Some points, one per row:
[ 0.  -0.5  0.5 -0.4  0.6 -0.3 -0.5  0.1 -0.5 -0.4  0.3  0.   0.6 -1.2
 -0.9  0.5]
[-1.  -2.4  1.  -1.   0.3 -1.4  1.7 -0.7 -1.1  2.2  0.5  0.5 -0.4  0.5
 -0.4  1.8]
[-1.2  0.1  1.9  1.   1.4 -1.3  1.5 -0.7 -0.9  1.5  0.5 -1.8 -0.7  1.
 -1.1  0. ]
[-0.6  2.   0.1 -1.2  0.9 -1.6 -1.8  1.  -0.3 -1.5 -1.2  1.4 -0.2 -1.7
  0.5 -1.4]
[-1.4 -1.3 -0.1 -1.4 -0.4 -0.3  0.3  1.1 -0.4  2.  -0.9 -0.6  0.   1.
 -0.4  0.6]
[ 0.9 -1.1 -0.9  0.4 -0.4  2.  -0.2 -0.5  0.6  1.8  0.4 -0.5  0.8 -0.5
 -0.5 -1.2]
[ 1.8  1.8  0.2  0.9  0.3  0.8 -0.3 -0.2  1.3 -2.   2.8  0.5 -0.1  0.1
 -0.6 -0.2]
[-0.8  0.8  3.1  0.8  2.2  0.4  1.5 -0.9  1.2 -1.6  0.2  1.  -0.6 -0.2
 -0.5  0.3]
[ 3.4  0.5  0.1  1.7  0.4  3.5 -0.3  0.5  1.5 -1.4 -0.7 -0.5 -0.6  1.
 -2.1 -0.1]
[-0.4 -1.2 -0.1  1.7  0.7  1.5  0.7 -0.3 -0.3  0.8 -0.6  0.3 -2.  -1.4
 -2.  -2.4]
[ 2.   1.4  0.8 -0.3  0.9  0.  -1.6 -0.4 -1.2 -1.8  0.4 -0.1  0.7 -3.6
 -1.1 -1. ]
[-0.6  3.4 -0.6 -0.8  0.4 -1.2 -1.  -0.4  0.1 -1.1  0.6  0.7  0.8 -1.8
  0.7  0.7]
Then 12 other points, each followed by its number:
[ 0.8 -0.6  0.6  1.6  1.3 -0.9  0.  -0.3 -2.5 -0.4 -0.1  1.1 -1.5 -2.1
 -1.6 -1.9] 0
[ 2.3 -1.7 -0.6  0.4 -1.  -1.   0.1 -0.2  0.6  0.7  0.   0.2 -0.1 -0.8
  0.1 -1.2] 1
[ 2.1 -0.4 -1.3 -1.2 -1.1 -0.6 -1.8 -0.4  0.2  0.2 -0.4  0.2  0.3 -1.2
 -1.2 -0.4] 2
[ 1.   2.3 -2.6 -0.3 -0.5 -0.2 -0.7 -0.7  0.4  0.   0.3  0.3 -0.5 -1.5
 -0.5 -0.3] 3
[-1.2 -1.6  0.  -0.1  0.1  0.2  0.8 -0.5 -0.3  2.  -0.2  0.1  0.6  0.6
 -0.6  0.1] 4
[-2.2 -1.9  3.7 -0.5  1.8  2.1  1.4  2.5  2.1 -0.3  0.1 -0.4 -0.7  1.3
  0.4  0.3] 5
[-2.3  0.5 -0.5  1.4 -0.3  0.   0.1 -0.4 -1.9 -0.7 -0.8 -0.9  0.1  2.
 -0.1  0.4] 6
[ 1.2 -1.4  0.1  1.1  0.1 -1.8  0.5  1.6 -2.6 -0.5  0.   1.  -0.5 -0.3
 -2.1 -1.2] 7
[ 0.6  0.3 -0.2 -1.  -0.3 -0.1 -1.1  0.3  0.4  0.   0.6  0.2  1.5 -0.8
  0.5  0.3] 8
[ 0.5 -0.3  2.1  2.   0.6  1.7  0.1 -0.5  0.3 -1.   0.2 -0.9 -0.7 -0.1
  0.9 -0.3] 9
[ 1.  -0.2 -1.5  2.4 -1.8  0.   0.9 -0.8  0.1 -2.2  0.  -0.2 -0.8 -0.7
  1.7 -1.2] 10
[-2.2  0.1  0.5  1.7 -4.  -2.6 -0.9  0.4 -1.6 -2.2 -2.  -1.9 -1.4  1.9
  2.7  1.6] 11
Which three of these numbered points are nearest to each point below by angle, seen from the average point of the first points? Their numbers follow each, nearest first.
[-1.8  0.4  0.1  0.6  0.2  0.1  0.2  0.1 -1.2 -0.7 -0.8 -0.8  0.   1.2
  0.   1.2] > 6 11 4
[ 0.4 -0.7 -0.2 -0.2  0.7 -0.3 -0.1  0.4 -1.1 -0.1  0.   0.2  0.2 -0.1
 -1.  -0.4] > 7 4 0
[ 1.   0.5 -1.   1.3 -0.9  0.1  1.  -0.3  0.5 -1.8  0.3 -0.1 -0.6 -0.8
  1.1 -0.8] > 10 1 3
[ 3.8 -1.9 -2.3  0.4 -1.4 -0.8  0.2  0.2  1.5  0.6 -1.1  0.6  0.2 -1.5
 -0.3 -2.3] > 1 2 10
[-1.2 -1.   0.2 -0.1  0.5  0.4  0.7 -0.1  0.1  1.1  0.2 -0.1 -0.3 -0.3
 -0.9  0.7] > 4 5 6
[ 0.7  1.2 -1.4 -1.1 -0.1 -1.5 -1.4  0.2 -0.4  2.  -0.7  0.3  0.5  0.
 -0.8 -0.7] > 2 3 8
[ 0.8  0.7 -0.6 -1.  -0.5 -0.7 -1.3  0.3 -0.2  1.8 -0.4  0.4  0.2  0.3
 -0.4 -0.4] > 2 8 3
[-0.2  0.   0.  -0.1 -1.6 -2.3 -0.5 -0.1 -0.6 -0.8 -0.9 -1.5 -0.2  1.5
  2.8  1.1] > 11 6 10
[-3.  -3.3  0.  -2.5 -1.1 -0.2  1.6  1.7 -0.7  3.5 -1.7 -0.5 -0.6  2.2
  0.3  1.4] > 4 5 6
[ 1.3  3.6 -0.8  0.8  0.   1.  -1.8 -0.3 -1.3 -2.7  0.1  1.6  2.3 -3.
 -1.6  0. ] > 3 8 2
[-0.3 -0.5  0.3 -1.2  0.2  0.2  0.5  0.1 -0.1  1.3 -0.1  0.3  0.4  0.5
 -0.5  0.9] > 4 8 5
[ 0.9 -0.5  0.   1.7  0.4 -0.9  0.8  0.4 -0.9 -0.5  0.2 -0.1 -0.1  1.
 -0.4 -1.4] > 7 10 1
[ 1.3  1.   0.4  0.   0.7 -0.6 -0.8 -0.5  0.   0.2  0.6  0.8  0.5 -0.7
 -0.3 -0.9] > 2 8 3
[ 0.   0.   0.7 -0.7  0.1  0.6  0.7 -0.3 -0.1  1.4  0.   1.   0.3 -0.2
 -0.5  0.1] > 4 8 5
[-0.5 -0.3  1.3 -0.2  0.2 -1.4 -0.8  0.9 -1.5 -0.3 -0.7  0.3  0.2  0.9
  0.9  0. ] > 11 6 7
[ 0.2  0.1  1.3  1.2  0.2  0.8  0.5 -0.4 -0.1 -0.9  0.5 -0.6 -0.5 -0.1
  1.   0.1] > 9 10 11
[-0.6  1.3  1.2  0.9  0.4 -1.1 -0.1 -0.7 -1.  -0.1 -0.9 -0.2  0.  -1.2
  0.9 -0.2] > 11 6 10
[ 0.6  0.2  1.3  1.1  0.3  1.1  0.1  0.4  0.5 -0.6  0.5 -0.2 -1.1  0.4
  0.6 -0.7] > 9 5 10
[ 1.5 -0.6  0.1  0.5 -0.1  0.7  0.3  0.3  0.6 -0.8 -0.4  0.3 -2.5  0.4
  1.1 -1.5] > 10 1 9
